A single turn carries every row of the set below to another of its rows. Some are shown first; where does it send the rows asked next?
q_228: [  2   0   4  25  -7   2   8   4   3   5 -11   4  -4   0  -2  -3   6   0
   4   2   8 -12   3  10 -16   5   5   8   3  -1   6   1  -4   1]
q_481: [ -9  10  -3  -3   2  10  -2   3   1  -4  -3  -7  -3  14  -3  -1  -2   0
  -2   4 -12  -1  -8  11  -3  -8  11   1   4  10   0   3  -7   6]
q_106: [ -6   1  -4  -3 -18   5   7  -6   1  -7  -3   1   4   7   0   5   4 -14
  -3  -3  14  -9   1   3   9   2   1  -3   2   9  -1 -12  -1   6]
q_90: [  4   1  13   0  -4  -7   3  -2  -7  -4  -8 -13   0  -4   1   6  -1   6
  -8  -1  10  -6   0  -2  -7   7  -2  -1   0   9  11  10  -4 -17]
q_400: [ -9   7  -7   0   5   1  -7   8   0  -6  -2  -1  -4   8   1  -7   3  -7
   5   6  -9   0   2   7  -9  -6  11  -8   6   5   4  -2 -13   8]
q_884: [ -7  11  -9  -1   4   1 -14   8   0   0   3  -4  -4   4   3  -3   0  -4
  -1   1  -5  11  -1   5  -7   6   5  -6   2   7  -9   3 -10  14]
q_413: [ 12   0   6  -4 -11  10   0   2  -9   7 -12 -11   5  -8  -8 -11   9  16
   6   0   0  -1  -5  -1   3  -3   1   5   2  -2   3 -10   2   0]
q_51: [ -3   3   3  25 -11   3   7   0  -4   2  -6  -2   1   0  -3   3   7   1
  -2   1  -1 -11   2  14 -15  10   4  12   2   4   2  -2   1   2]
q_740: [ -5   8  -2  -7   7   8  -4   5  -4  -2  -2 -15  -2   2  -3  -4   0   0
  -2   8  -5   7  -8   4 -13   0   4  -1   6  10  -8   3  -1  11]
q_514: [ -3  12  -1  25 -12  -1   0   1  -1   6  -7   3  -5  -8   4   2   9   3
   1  -1   6  -6   5   9  -6  14   1  10   3   3   4   2   4   7]
q_47: [-6 14 -4 -5  8  4 -6  6  1 -3 -8 -7 -7 -3  3 -8  5 -2  8 11 -1  3 -2  1
 -7 -7  6 -5 11  7  6  2  0 11]
q_763: [  0  -4  -3  -3  -8   1   7   2   2  -1  -9  -1   1  -3   0   1   0 -23
 -11   2  15  -3   2   4   6  12  -1  -4   8   8  -7  -6 -10   4]
q_955: [  3   5   2  23  -9   1   1   4   2  10  -7   2  -6  -4   0   1   4   4
  -1  -2  13  -2   0   8 -13  15  -1  10  -1   0  -5   6  -1   7]
q_255: [  3  -1   0  12 -24   8 -12   7  -1  -1  -9   7   0   0  -5   4   8   7
   0  -8  -9  -3  -1   3  13  -8   0   2   2   8  -1 -11  -6   0]
q_569: [ -3 -11  -3  -7   8  12  -9   9  -1   2   2   0   7  -1  -4   6  -1   7
   5  -6  -6   2  -2 -10  -3  -6  -4   2   9  -3  -2 -11   0  -1]
q_335: [  4   5  11   0  -4  -9  -1  -2  -5  -2  -9 -10  -3  -8   4   6   1   7
  -5  -2  13  -4   2  -5  -2   9  -3  -2   1   8  13  11  -3 -14]
q_273: [  2   5  -3 -13  -9   3  11  -3  -3   3  -7  -7   2   0   1  -7   2 -12
  -1   1  20  -5   2   2  10  12   4   1   2   3   3  -8   0   3]
q_583: [  3  -1  -1  11 -24   9 -12   7  -2   0  -8   5   0   0  -6   5   6   8
  -2  -9  -8   0  -2   4  13  -5  -2   2   1   8  -5  -9  -6   1]
q_929: [  0  -1   8   7  -5 -13  -5  -2  -1  -6  -6  -1   1  -6   5   8   2   2
  -5  -5  11  -5   7  -4  -7   7  -3 -10   0   4  11   7 -14 -12]
q_231: [  0  -3   9   6  -5 -12  -4  -2  -3  -6  -3  -4   3  -4   3  10   0   2
 -10  -7  10  -3   4  -2  -9  10  -4  -8  -2   6   4   8 -15 -11]
q_637: [ -4  -3  -7  -6   9   8 -11  10  -3   6   1   3   6  -2   1   3  -1   4
   4  -7 -14  -1   5  -5   7   0   3   5  11  -5   7 -11  -3  -4]
q_691: [ -3   6   9   5 -10  -7  -1  -7  -4  -6  -5  -3   3   3   3  11   0   7
  -8  -8   5 -10   2   1   1   4   1  -2  -3   7  15   7  -9 -15]
q_799: [  2   2  -2 -13  -8   5  14  -4  -4   2  -6  -9   5   4  -2  -6   1 -13
  -3   1  18  -6   0   4   7  12   5   2   1   3   1  -9  -1   2]
q_248: [ -6   4  -5  -4 -19   5   4  -7   2  -5  -3   1   3   5   1   6   4 -13
  -4  -4  16  -6   0   2  10   6  -2  -3   1   9  -4 -11   0   8]
q_97: [ -8  21  -8  -3   1   7 -12   4   5   1  -5  -2  -9   5   4  -1   0   2
   1   1  -4   6  -5   5   6  -3   7   0   5   9   1   7  -3  12]
q_518: [ -2   8   8   4 -11  -7  -5  -7  -4  -3  -3  -4   1   1   5  12  -1   9
 -11 -10   7  -5   1   0   3   9  -2  -1  -4   8  10   9  -7 -12]
q_344: [ 11   2   4  -4 -11   9  -3   2  -9   8 -12 -11   3 -10  -7 -10   9  16
   7  -1   2   2  -5  -2   5  -1   0   5   1  -2   2  -9   3   3]
q_365: [  3   3   3  21 -12   3   6   8  -6   7  -3  -5  -5   3  -4   0   4   2
   0   0   8  -3   0  11 -14  15   3  12  -2   7  -3   2   5   0]
q_125: [  2   7   1  22 -11   0   4   8  -2   5  -9   2 -10  -2   2  -3   8   1
   8   2  10  -8   6   8  -9   8   5   9   2   4  10   1   5   0]
q_922: [ 10  -8   0   7  -6  -3 -10  14  -7   6 -13   0   2 -16  -4  -9   9  -3
  -1   0  -7   3   7   2   3   7   1  -3   9  -2  -2  -9 -16   0]
q_573: [ -3  -4  -7  -7   8   9 -11  10  -5   7   4   0   8  -1  -1   5  -3   5
  -1  -8 -14   3   2  -5   5   5   0   6   9  -4   1  -9  -3  -2]
q_443: [ 11 -10   1   7  -7  -2  -9  14  -8   6 -11  -2   4 -14  -6  -8   7  -3
  -3   0  -8   3   6   3   0   8   1  -2   8  -1  -6  -9 -17   0]
q_678: [ -1  -3  -4  -3  -8   0   7   2   3  -2 -12   1   1  -4   1   0   2 -24
  -7   4  15  -6   4   3   7   9   1  -4  10   6  -2  -8 -10   3]
q_675: [ -1  -4  -5  -6   6  12 -12  16  -1   6  -2   1  -1  -3  -1   9  -4   3
   1  -5  -9   4   0  -8   9  -1  -3   6  13   5  -1  -5   4  -6]
q_586: [ -1  -8  -4  -5   6  13  -9  16  -1   3  -3   1   0   0  -3   8  -4   2
   2  -3 -12   0   0  -7   6  -7   0   6  14   4   4  -8   2  -8]
q_860: [ -3  -6  -5  -6   8  10 -13  10   1   4   0   3   4  -5   0   5   0   8
   8  -6  -3   3   1 -12   1  -5  -5   1  10  -3   2 -10   1   1]

q_799 -> q_763
q_922 -> q_255
Where do these go?
q_514 -> q_125
q_860 -> q_637
q_929 -> q_691
q_740 -> q_884

A single turn carries every row of the set below to another of its rows. Some are shown first; where does it send the rows asked next?
q_69: [ -5   1  12  14   5  -3   4 -10  15  -8   0  -4  11   6  21   0   3  -4
  -1   9   2   6  -8]
q_541: [ -4   6  -4   6   5 -11   2 -15   7  -4   3  -5  -7   2 -11  10   0  -8
  -6 -17  -5  14   4]
q_189: [ -2   7   8   8   0   6  -4  -5  10  -6   1 -14   5  -7  -6   1  12  -1
  -1 -13 -11   7  14]
q_828: [  1  -5  -3  20   8   4  -2 -11  15  -3  -3 -10  10  -2  -3  -6  -4  -5
  -7  -5  -4   7  -9]
q_519: [  3   2  -9  11  11 -17   1 -11   4  -4   4 -14   9  -2  13   1   7  -1
  -4 -12 -11   4  -3]
q_147: [ 11  10   7   2  -1   6 -12   3  14  -6 -10  -5  -2   7  12   2  12   1
  -8   0   7   9   7]
q_855: [  2   6 -11   6  -4   2   7  -9  22 -14   3  -4   9   0  -1  10   1   4
 -12  -9  -6   6   5]
q_722: [  9  -6  -2   9   0 -10   2 -10   9 -12   1 -23  -2 -10  -4  -1   2  -4
   0   5  -4   7   4]
q_516: [ -3   1  16  13   7  -7  -4 -11  13 -11   0 -11  -1   2  12  -2   4  -9
   8  12   6  10  -2]
q_95: [ -1   3  -3 -17   3   2  -1  -4   9  -5   3  -8  -4   3 -10   7   1  -3
  -1   8   0  12   2]
q_391: [ -2   6  -7 -17   6  -5   1  -1  15   3   7  -8   6   8   9   5   9  -1
  -2  -9   0   3   8]
q_730: [-13   3   1  -5   4  14  -3  -4   8   8   8  -5   2   8  -2  -1  -1   0
  -5  -6  -1   5  -1]
q_270: [  8  10   3   0  -3   4  -2 -10   9 -11   3   0  -9  12  12   9   4  -2
 -17   0   2   6 -11]
q_547: [  3   5  13   3  -7  -5   0  -6   1   8  -4  -4 -14   8  10   3   8  -6
  -9  -8   5   7   2]
q_970: [ -4   2   7  11   8 -19   3 -12  10  -7   1  -5   0   6  21   3   0  -4
   2   8   6  10  -1]

q_516 -> q_970
q_519 -> q_828
Where do these go?
q_270 -> q_147
q_855 -> q_189
q_95 -> q_391

A single turn carries every row of the set below to another of its rows. Some are shown first; where does it send the rows asked next?
q_832: [  7  -1 -17   3  -8  -1 -10  -7  -6  -1  16  -5 -12 -12  12  16   3   2
   9  -3  -8  -9]
q_383: [  2  11 -20   4  11  -3  -3  -9   0  -2  10   2  -7 -11  13  15  -5  16
  13 -10 -11   6]
q_821: [ 14  10  -5   6  19  -7  -8   1  -3  -4  12  -2   2  -4  16  15  -9   3
  13 -14  -3   0]
q_209: [ -5  -2 -20 -13  13  -9  -4  -2   6  -1  11 -11  -8 -14  17  14   1  -6
  15  -3 -10   1]
q_487: [  7  13 -18 -13   5  -6 -10   9  -5   6  13   5   7  -5   8   2   6  -5
   9   3 -23  -4]
q_440: [ 22   3  -9   6  -2  -3 -10  10  -4   7  15   6  -4  -8   4   3  -7 -12
  13  -3   0   0]
q_29: [ -3   4 -29 -10  -1 -12   3   2  -4  -4  15   5  -9  -8  26  13  -6  -2
  21  -7 -11   6]
q_372: [  9   9 -10 -13   6  10   0   2  11  10  13   4 -12 -12  13  14  -1   1
  20 -12   3  -2]
q_628: [  0   0  -7   7   4  -2   4  -8  -5   2  21  -4 -15 -10  15   8  -4  -1
  17  -9 -17   5]
q_223: [  5  12  -5   6  -3  -4  13   6  -4   7  21   5  -3  -7  17  17  -7  -2
  18  -8 -15  -8]
q_520: [ 17   6 -20 -14   4  -7   0  12  -2  14   9  -2   2 -12  10   5  -9   2
   8 -15   6   6]
q_155: [ -3   2 -23  -4  -3 -10 -18  -1  -3  -5  13   6   3  -7   2   4  -5  -8
  11  -3 -11   2]
q_705: [ 10  -2  -3  -7   3  -2 -10   1   2  -7  16  -3  -1  -7  14  16 -10   9
  18  -3  -2 -15]
q_174: [  7   2  -9  -8  10  -4  11  15   2   2  11   7 -11 -15  14   9 -19   4
  19  -9   2   2]
q_719: [ 11  16  -8 -16  -2   2  -4  15  -2  -5   9   2  -7 -16  14  -8  -7  -7
  21  -4  -4  -2]
q_394: [  1  10 -19 -16  11  -4   1  13  -9   2  19   8   2  -4  22  16  -1  -3
   5   0 -13   7]
q_55: [ 10   9   1  -2  -4  -7  -7   4  13   9  14  -3  -6 -13   4  -1  -1  -1
  15 -13  -5   2]
q_949: [  4   4 -12 -24   7  -8   0   5   0   0  16   0  -1  -8  25   2   5   4
  18  -6 -21  -2]
q_902: [  2   1 -10 -21   5  -9 -13   8  -8  11  18  -6  -2  -5  14  12   0  -9
   7 -11 -15   3]
q_82: [  3   6 -23   0   4   0  -2  -1 -18  -1  10   6 -15  -6   2  13 -14   3
  20  -8 -11  -2]
q_311: [ 11   2 -15  -5  -1   4  -3  18   9  14  11   4   1  -8  19   3  -7  -3
   1  -6  -3   2]
q_861: [ 13   6  -6 -16   1  -4   1   5  -5   1  18   1   3 -24  12  -2  -3  -5
  13 -14   5   0]
q_32: [  7   3 -14 -15   8 -15 -10  10 -15  -3  15   9   7  -6  17   0  -8  -2
  11 -13 -17   3]
q_289: [ 16  15 -16   4   1  -8  -3  17  -2  -4   5  14  -3 -17  16   7  -8   2
  12  -7   0  -6]
q_35: [  4  13  -4   3   7  -1   1  13  -2   4   7  -5  -9   3   5  14  -5  -3
   7 -18 -11 -10]
q_986: [  2   2 -15   9   2  -8  -7   7  -6  -4   2  -5 -14  -9   5   5  -8   5
   6  -6 -19  -7]
q_513: [ -5  -1 -20  -7   0  -7  -4  -2   1   9  11  -2  -5  -9   6   5   4 -14
  15 -14 -20  -7]
q_650: [  1   5 -28   2  10 -10   1   5  -7 -12   9   7  -2  -1  13   2  -2  -8
   8  -8 -11   7]
q_100: [ 11  14 -11  -4  -6  -6  -4   2  -4   3  17   5   0   0   3  12 -15   7
  28  -2 -10  -6]
q_830: [  8  16 -11  -6   6   7  -5  13   9  11  10   8  -1 -17  21  -1 -10  -7
  18  -2 -12   6]

q_174 -> q_55
q_830 -> q_311
q_82 -> q_628
Where do these go?
q_949 -> q_487
q_513 -> q_650
q_35 -> q_821

